rotation ticks, each row followed by its count of ticks:
The counts run from 0 to 268.
[ -0.3  29.2  20.7  12.5  23.5  23.7 -10.2 -23.7 -35.7  29.1  12.4  46.5
  17.3  -4.4  10.3 -13.7  -2.4  -1.6 -13.5 -11.6   3.9  24.4  -2.0 -57.5
  15.6  14.5  10.8 -19.3  -2.2 -19.7  20.0 -31.0  14.7 -27.6  18.0 -34.0
 -17.2   8.1  15.7] -> 195
[ -4.8  31.7  -8.9  26.9  32.3   8.3 -20.1  -5.8 -63.5  31.1  10.3  27.9
  18.3  -8.6  -2.4 -14.5 -20.8 -12.8 -16.8 -22.3 -13.7  27.1   1.4 -38.2
   8.3  -5.4  21.9 -19.0 -13.1 -24.2  -2.2 -18.8  22.1 -38.6  -9.2 -20.7
   2.6  -3.3 -12.7] -> 219
[ 30.1  26.2  -0.5  -0.3  17.9   4.0 -17.0 -16.9 -39.5  43.9  -3.4  44.6
  21.3   5.4  12.2 -29.1 -13.0   3.2   2.5 -12.9   3.2  13.0  -4.9 -51.6
 -11.8  15.9  13.6 -13.1 -20.6  -6.7  -2.4 -17.8  34.9 -31.6  20.5 -32.9
   3.7  -5.5  -9.8] -> 160
[ -2.6  33.6  -7.1  19.6  37.1   6.5 -24.1  -9.4 -63.7  32.3   8.7  28.1
  17.0  -8.6  -3.5 -15.9 -25.2  -3.7 -16.4 -15.6 -11.1  28.6   1.0 -34.9
  10.2  -3.7  22.9 -19.7  -5.8 -25.1  -2.7 -21.7  22.4 -40.2   0.0 -20.0
  -1.5  -3.1 -11.2] -> 218
[ 12.3  40.1  -5.7   4.0  26.6  -2.9 -28.2 -28.9 -42.5  42.9 -11.1  45.0
  23.0  -2.9   5.9 -16.2  -6.1   3.7   1.5 -16.1  -3.8  19.7 -11.8 -40.5
  -4.9  21.6  15.6 -17.2 -16.4   0.5  -6.0 -26.1  34.2 -15.7  11.5 -27.3
  -8.7  -6.5 -19.9] -> 10
[ 12.9  23.0   5.0  20.6  22.2  -0.3  -6.6 -34.7 -18.8  24.7 -10.5  48.0
   4.3  -2.4  15.4  -0.8  -9.2  12.6  -1.1 -24.8  -2.2  31.3  -9.8 -59.5
  13.6   6.8   0.9 -17.1 -20.5  -0.7  13.3 -51.6  22.4   2.1  21.4 -28.7
 -15.7  16.9   8.8] -> 144
[ 32.0  16.0   8.8  17.8  24.0 -14.3 -16.5 -21.3 -39.5  13.8  -2.1  56.5
  -0.4 -25.3  19.8 -10.4 -12.0   6.1  -2.9 -30.9  14.0  28.5   6.1 -56.0
   2.3  -8.9  11.7 -12.3 -10.7 -20.9 -13.1 -22.6  29.3 -27.6  -2.2 -19.6
   2.0   3.8   8.3] -> 228
[  1.4  22.2   0.8  25.3  22.8  15.6 -25.4 -23.9 -56.2  28.3   1.7  27.5
  20.9   8.6  15.0  -9.3  -1.5 -13.7   4.5 -23.2 -21.0  20.7   1.4 -57.6
  -5.5   7.6  18.0  -3.0 -18.4   1.6   7.6 -19.2  48.3   4.6   9.4 -15.6
 -17.2   1.6 -21.0] -> 255
[ 15.2  21.8  18.1  33.9  38.0  -7.0 -22.0 -15.5 -39.8  18.1  -7.8  41.5
   1.8 -18.5  -9.9 -16.5 -11.7   6.2 -11.0 -33.9   2.3  18.4   1.0 -41.7
   0.9  -8.5   4.4  -6.7 -35.9  -5.8 -10.2 -28.6  42.0 -33.1  20.4  -3.9
  -8.1   2.4 -17.1] -> 32
[ 20.9   8.4   6.6   7.2  21.6   6.3 -16.4 -23.8 -39.3  26.8   0.9  42.7
   9.7   1.3  17.3 -28.8  -4.4  12.4   3.1 -17.5  -4.0  -0.7  10.1 -62.9
  -7.7   1.9  17.3  -9.5 -19.8  -1.7   7.7 -25.9  45.8 -10.6  40.0 -25.6
  -7.7  12.1  -6.4] -> 54
[ -3.8  33.5 -21.6  24.7  24.6  -2.7 -15.4 -21.5 -41.5  33.1  -5.3  26.6
  -5.9  -0.7  11.7 -13.2 -31.8  12.0  -4.6 -18.7 -19.0  32.2   5.7 -35.8
  10.3   9.1  14.2 -12.5 -39.3   1.1  -4.6 -41.3  34.2 -11.7  11.9 -25.6
   6.7   1.5 -22.5] -> 166
[ -6.4  41.5 -18.3  24.5  26.2   4.6 -22.8 -25.0 -50.5  38.8  -6.7  27.0
  11.6   1.5  10.0  -5.9 -14.1  -8.2  -2.0 -21.8 -21.7  31.2  -5.5 -40.7
   2.9  16.0  13.9 -11.7 -27.8   3.0   1.0 -31.5  32.8  -3.8   2.8 -21.7
  -7.0  -3.6 -28.1] -> 13
[ 32.5  24.4  -8.8  -2.1  17.3  -9.2 -13.7 -28.0 -32.0  37.1 -11.5  43.9
  19.9   6.8  11.1 -21.5 -14.1  17.8   5.3 -17.8  -4.9  12.1 -16.1 -57.3
 -11.2   6.0  13.9 -22.6  -8.0  -7.7  -1.2 -33.2  34.0 -14.0  27.6 -32.1
  -2.7   5.2  -2.6] -> 7
[ 25.5  27.8  -1.1  31.7   2.3   2.9  -1.1 -11.5 -34.7  21.6   2.4  37.4
   8.5   6.0  16.6 -15.3 -27.5 -10.9  -0.4 -23.8  -0.3  47.4 -12.4 -56.7
  -2.0   0.0   3.5  -6.8 -32.0 -19.1  -7.7 -25.5  27.4 -30.5 -14.3 -27.0
  18.6 -13.5  -1.2] -> 25
[  5.7  13.1  -0.9  32.9  29.1   2.7   2.7  -9.0 -36.6  16.4   9.3  28.0
   0.7 -13.7   1.3 -15.6 -17.8   6.1 -17.1 -37.9  -4.2  15.6  -4.4 -62.4
   8.4 -27.7  12.5 -25.7  -8.6 -27.8  19.0 -37.1  20.5 -28.3  30.8 -18.4
  -7.8  16.9  19.2] -> 87
[ 25.6  29.1  12.8  26.1  25.8   7.0 -26.6 -20.3 -52.4  21.8  -1.8  36.6
  -1.0 -14.8  19.0  -4.4 -23.2 -14.2  -1.8 -20.7  13.6  45.8   1.0 -54.8
   9.3   4.2   6.5   3.5  -7.6 -20.2  -2.7 -11.1  28.4 -26.3   0.2 -16.6
  -8.4  -7.8   5.9] -> 126
[ 21.9  18.3  -5.2  17.0  12.5 -12.7  -6.5 -23.3 -35.2  14.8   3.9  46.3
 -14.2 -15.6  31.9 -17.9 -26.1  16.2  -1.6 -26.1   6.2  32.8  14.5 -56.3
   4.6  -6.5  14.7 -12.9 -25.4 -17.9 -13.0 -31.9  31.6 -22.3   6.2 -26.1
  17.5   1.5   5.8] -> 75
[ 13.5  20.4  13.1  27.3  32.9  12.7 -10.5  -9.8 -41.2  28.6   1.0  35.7
  25.3  -8.8  -8.1 -13.4   2.0 -12.8 -11.7 -32.7   2.1  10.0 -16.1 -60.7
   0.6 -12.2   7.7 -19.2  -2.4 -22.4  22.2 -22.0  20.6 -28.4  25.4 -19.5
 -24.4   9.2  11.3] -> 241
[ 20.3  19.9   3.3  15.5  17.1 -13.6 -12.1 -28.6 -37.0  11.6   4.3  47.8
 -13.6 -21.4  25.5 -16.5 -26.3  20.7  -3.9 -21.4   9.5  33.8  13.5 -52.2
   6.4  -3.7  13.9 -11.1 -21.5 -16.6 -16.0 -31.7  33.3 -25.5   8.9 -22.2
  13.7   0.9   2.6] -> 76
[ 17.5  18.1  -8.6  22.4   1.9   7.8   2.9 -17.5 -33.2  27.9   4.4  27.1
  27.9  16.4  13.3 -20.8  -4.1  -5.2   4.1 -31.9 -17.5  15.9 -19.6 -74.6
 -15.6 -11.1  12.6 -19.5 -12.1 -12.3  14.9 -29.2  35.1  -3.7  19.5 -28.3
  -3.4   5.0   3.2] -> 3
[ -9.1  20.7   0.5  38.2  20.8   5.0   2.8 -21.3 -28.7  24.0   3.7  28.9
 -12.2 -17.3   9.4 -15.2  -3.3   0.1  -9.0 -42.0  -6.6  17.5   5.1 -58.8
   4.2 -12.0   4.6 -16.6 -34.0  -7.8  20.1 -39.8  31.7  -5.5  37.4 -17.7
  -9.9  15.6   6.0] -> 189
[ 10.7  20.8   2.4  36.9  24.3  10.3   2.4 -18.6 -21.8  26.4  -2.7  29.3
 -11.4  -4.2  12.2  -6.5 -20.0  -1.3  -9.4 -30.9   1.6  31.4  -6.2 -62.4
  16.5  -3.3  -2.1 -12.2 -25.7 -10.0  24.9 -42.5  16.5 -14.0  28.3 -28.3
 -13.8  15.3  19.7] -> 39
[ 10.8  40.3 -12.2  22.4  18.5   2.9 -11.7 -10.1 -42.3  39.5  -2.6  32.3
  20.1   3.2  -1.2 -18.5 -23.2 -10.5  -7.6 -22.3 -12.6  35.9 -17.3 -38.6
  -0.2   7.8   9.1 -16.6 -31.4 -13.3  -8.6 -27.6  25.6 -34.9  -9.1 -28.5
  12.2 -12.8 -19.3] -> 267
[-10.1  25.4   2.3  19.5   8.4  -2.1   0.4 -36.5 -24.9  14.3   5.6  51.4
  19.7  -5.8  16.2  -5.9   8.2  11.1  -5.9 -29.3 -16.4  29.8  -9.9 -58.7
   4.0   3.1  13.5 -30.5 -19.9  -8.8   0.4 -53.2  28.3   2.1   1.2 -26.0
  -1.9  11.1   0.6] -> 96
[ 36.2  25.6  -8.1   7.9  23.7   3.5 -17.8 -14.1 -47.9  36.7  -4.4  23.4
  12.1  11.0   9.6 -21.9 -38.5   7.7   1.9  -8.3   0.4  26.6  -9.9 -54.9
  -0.4   2.5  17.0  -9.1   0.9 -18.1   6.8 -20.1  27.8 -29.8  26.2 -29.2
  -1.9  -2.5   2.8] -> 262
[ 12.2  25.3  -1.8  28.9  16.2   2.3   0.8 -29.4 -14.8  31.7 -10.4  45.1
   2.7  -6.6  17.0  -4.7   0.5  -6.6  -2.7 -39.6  -0.4  24.8  -9.7 -65.1
   2.6   3.1  -3.1 -18.6 -31.6  -0.4  16.2 -44.3  22.0   0.1  16.8 -29.9
 -12.9  13.8   7.4] -> 142
[ 36.9  13.6  -4.1   2.5  16.8   2.2 -11.4 -12.6 -39.2  35.7  -2.4  38.8
  20.4  16.4  12.1 -33.2 -19.6   9.2   3.0 -12.5  -4.0   4.4  -4.9 -60.7
  -9.9  -1.0  16.3 -13.3 -12.7 -10.9   2.5 -23.1  36.2 -27.7  29.9 -34.0
   2.0   4.9  -2.5] -> 158
[ 18.8   3.8   3.4  10.3  20.3   2.6 -10.0 -22.4 -37.7  22.5   3.2  42.1
  11.5   6.5  17.0 -27.8  -3.6  17.2   0.5 -21.0  -9.2  -1.4   9.4 -63.3
  -7.1  -3.2  16.8 -12.2 -23.0  -1.6   7.3 -34.6  45.2  -7.7  38.0 -24.9
  -6.3  16.6  -6.4] -> 53
[ 21.3  19.7 -18.4  23.2  14.7   8.3 -13.5 -17.7 -50.7  31.1  -3.5  10.7
   3.2  17.0  22.7 -14.1 -33.2   2.7   8.7 -20.9 -16.4  26.4  -4.6 -66.4
  -3.7  -6.5  18.0  -4.5  -8.7  -9.2  16.0 -23.4  37.8  -1.4  28.3 -24.7
  -7.1   3.6  -1.1] -> 259
[  4.4  18.4  13.7  30.9  17.4  20.2 -10.5 -13.0 -50.6  19.0  10.4  29.1
  39.4  11.4   0.1 -16.6   5.1 -15.9  -3.8 -25.2 -18.9  17.5 -15.9 -67.2
  -7.7  -8.4  13.3 -12.9  -7.1 -15.2  16.6 -23.1  37.6 -13.2  11.3 -19.1
 -17.8   5.6  -3.3] -> 0
[ 33.3   9.9  -0.7  19.8  23.5 -15.7 -14.0 -19.8 -37.0  14.1  -2.2  53.8
  -2.9 -19.7  22.2 -13.9 -16.0   8.3  -4.0 -33.2  10.9  25.4   8.2 -59.7
   2.8 -16.6  13.2 -15.2 -10.3 -20.8 -12.4 -27.2  26.5 -25.3   0.0 -23.4
   5.3   7.6  10.0] -> 227
[  8.4  22.6  24.6  16.5  36.3  10.9 -20.8 -32.5 -37.2  18.9  -5.1  47.3
  17.7   2.5   4.2  -2.9 -11.5  13.6  -6.3  -7.9  -5.2  33.1  -8.6 -50.1
  18.2  14.9   8.6 -10.9  -8.4  -3.8  11.0 -43.7  26.8  -9.7  18.7 -23.1
 -26.3  13.8  -3.9] -> 147
[  9.7  30.9   6.1  43.1  14.6  -0.4   0.1 -15.9 -35.6   6.9   3.6  21.2
   7.0  -2.1  -0.9  -7.1 -30.6   8.7  -8.3 -31.0  -9.5  51.5 -23.5 -53.9
   4.6 -17.1   2.4 -13.9 -19.4 -22.4   0.6 -42.9  29.3 -25.1   5.2 -10.8
   4.4  -7.3   1.0] -> 131
